[[139 131 130 141 126 119 123]
 [119 123 120 121 141 125 127]
 [107 117 105 104 151 134 122]
 [123 120 119 123 127 129 114]
 [133 126 131 131 110 141 144]]
->
[[107 117 105 104 151 134 122]
 [123 120 119 123 127 129 114]
 [119 123 120 121 141 125 127]
 [133 126 131 131 110 141 144]
 [139 131 130 141 126 119 123]]

[[126 132 122 141 138 116 119 118 138]
 [121 135 131 121 139 114 139 121 119]
 [126 131 140 119 115 125 129 130 115]
 [112 140 140 128 133 136 117 123 106]]
->
[[126 131 140 119 115 125 129 130 115]
 [126 132 122 141 138 116 119 118 138]
 [121 135 131 121 139 114 139 121 119]
 [112 140 140 128 133 136 117 123 106]]

[[121 115 132 119 126]
 [149 132 111 141 111]
 [137 144 126 142 132]
 [139 120 102 151 113]
 [115 127 131 129 145]]
->
[[121 115 132 119 126]
 [139 120 102 151 113]
 [115 127 131 129 145]
 [149 132 111 141 111]
 [137 144 126 142 132]]

[[115 149 117 112 120 118 133 144 118 107 126 134 118 108 136 114]
 [138 128 135 137 122 138 119 112 119 132 123 144 150 144 117 115]
 [114 147 122 115 122 120 133 139 118 106 125 131 117 105 133 118]
 [129 121 145 145 128 136 111 118 129 153 120  99 126 131 144 125]
 [113 143 128 120 117 113 147 139 134 120 121 126 117 115 109 144]]
->
[[129 121 145 145 128 136 111 118 129 153 120  99 126 131 144 125]
 [138 128 135 137 122 138 119 112 119 132 123 144 150 144 117 115]
 [113 143 128 120 117 113 147 139 134 120 121 126 117 115 109 144]
 [114 147 122 115 122 120 133 139 118 106 125 131 117 105 133 118]
 [115 149 117 112 120 118 133 144 118 107 126 134 118 108 136 114]]

[[128 131 142 132 123 126 128 130 124 121 130 124 139 134 133 130]
 [129 132 118 130 128 128 127 128 128 125 127 128 131 124 125 127]
 [126 124 129 122 134 130 130 127 134 132 124 131 110 128 127 125]
 [132 134 101 133 128 128 125 128 127 127 127 129 138 117 119 128]]
->
[[126 124 129 122 134 130 130 127 134 132 124 131 110 128 127 125]
 [128 131 142 132 123 126 128 130 124 121 130 124 139 134 133 130]
 [129 132 118 130 128 128 127 128 128 125 127 128 131 124 125 127]
 [132 134 101 133 128 128 125 128 127 127 127 129 138 117 119 128]]

[[137 112 102 146 131 108 119]
 [142 131 144 121 134 123 152]
 [116 122 141 137 123 127 125]
 [147 130 124 118 131 131 129]
 [143 117 150 127 133 132 130]]
->
[[137 112 102 146 131 108 119]
 [143 117 150 127 133 132 130]
 [116 122 141 137 123 127 125]
 [147 130 124 118 131 131 129]
 [142 131 144 121 134 123 152]]
---
[[138 139 135 134 116 113 135 130 112 132 143 122]
 [145 156 133 136 119 108 127 127 109 124 142 126]
 [130 122 125 131 133 132 119 131 131 131 125 136]
 [119 136 129 117 131 131 137 116 132 117 123 116]
 [146 140 133 136 124 113 122 131 112 135 140 134]
 [122 157 113 129 135 128 117 116 134 100 120 126]
 [129 118 129 129 128 133 125 131 132 133 127 129]
 [128 147 134 122 121 119 142 117 119 119 134 111]]
->
[[119 136 129 117 131 131 137 116 132 117 123 116]
 [122 157 113 129 135 128 117 116 134 100 120 126]
 [128 147 134 122 121 119 142 117 119 119 134 111]
 [129 118 129 129 128 133 125 131 132 133 127 129]
 [130 122 125 131 133 132 119 131 131 131 125 136]
 [138 139 135 134 116 113 135 130 112 132 143 122]
 [145 156 133 136 119 108 127 127 109 124 142 126]
 [146 140 133 136 124 113 122 131 112 135 140 134]]

[[140 135 148 118 143 127 123]
 [122 136 147 103 137 110 104]
 [135 110 131 139 132 125 122]]
->
[[122 136 147 103 137 110 104]
 [135 110 131 139 132 125 122]
 [140 135 148 118 143 127 123]]

[[139 131 100 117 109]
 [116 105 130 115 122]
 [143 118 132 125 127]]
->
[[116 105 130 115 122]
 [139 131 100 117 109]
 [143 118 132 125 127]]

[[116 141 130]
 [135 119 140]
 [141 132 132]
 [118 118 110]
 [113 138 101]
 [134 134 132]
 [126 130 125]
 [122 122 124]]
->
[[113 138 101]
 [116 141 130]
 [118 118 110]
 [122 122 124]
 [126 130 125]
 [134 134 132]
 [135 119 140]
 [141 132 132]]

[[119 115 128 130 115 147 107 130]
 [111 129 127 130 135 116 156 130]
 [132 134 131 129 133 120 109 129]
 [128 144 131 128 117 131 120 125]
 [151 114 127 128 122 146 140 126]
 [117 130 128 129 111 135 158 130]
 [129 142 127 130 113 131 139 127]
 [115 131 130 125 139 134 118 127]]
->
[[111 129 127 130 135 116 156 130]
 [115 131 130 125 139 134 118 127]
 [117 130 128 129 111 135 158 130]
 [119 115 128 130 115 147 107 130]
 [128 144 131 128 117 131 120 125]
 [129 142 127 130 113 131 139 127]
 [132 134 131 129 133 120 109 129]
 [151 114 127 128 122 146 140 126]]

[[127 120 124 134 125 122 127 129 125]
 [134 135 121 131 138 128 132 119 137]
 [118 131 144 126 135 125 139 146 110]
 [113 122 149 124 115 115 121 132 106]
 [121 134 137 125 125 122 131 129 123]
 [124 147 127 136 119 124 124 113 133]
 [129 134 121 135 124 127 126 120 135]]
->
[[113 122 149 124 115 115 121 132 106]
 [118 131 144 126 135 125 139 146 110]
 [121 134 137 125 125 122 131 129 123]
 [124 147 127 136 119 124 124 113 133]
 [127 120 124 134 125 122 127 129 125]
 [129 134 121 135 124 127 126 120 135]
 [134 135 121 131 138 128 132 119 137]]

[[126 150 106 118 111 125 148 144 118 123]
 [116 150 121 123 124 121 123 120 138 144]]
->
[[116 150 121 123 124 121 123 120 138 144]
 [126 150 106 118 111 125 148 144 118 123]]
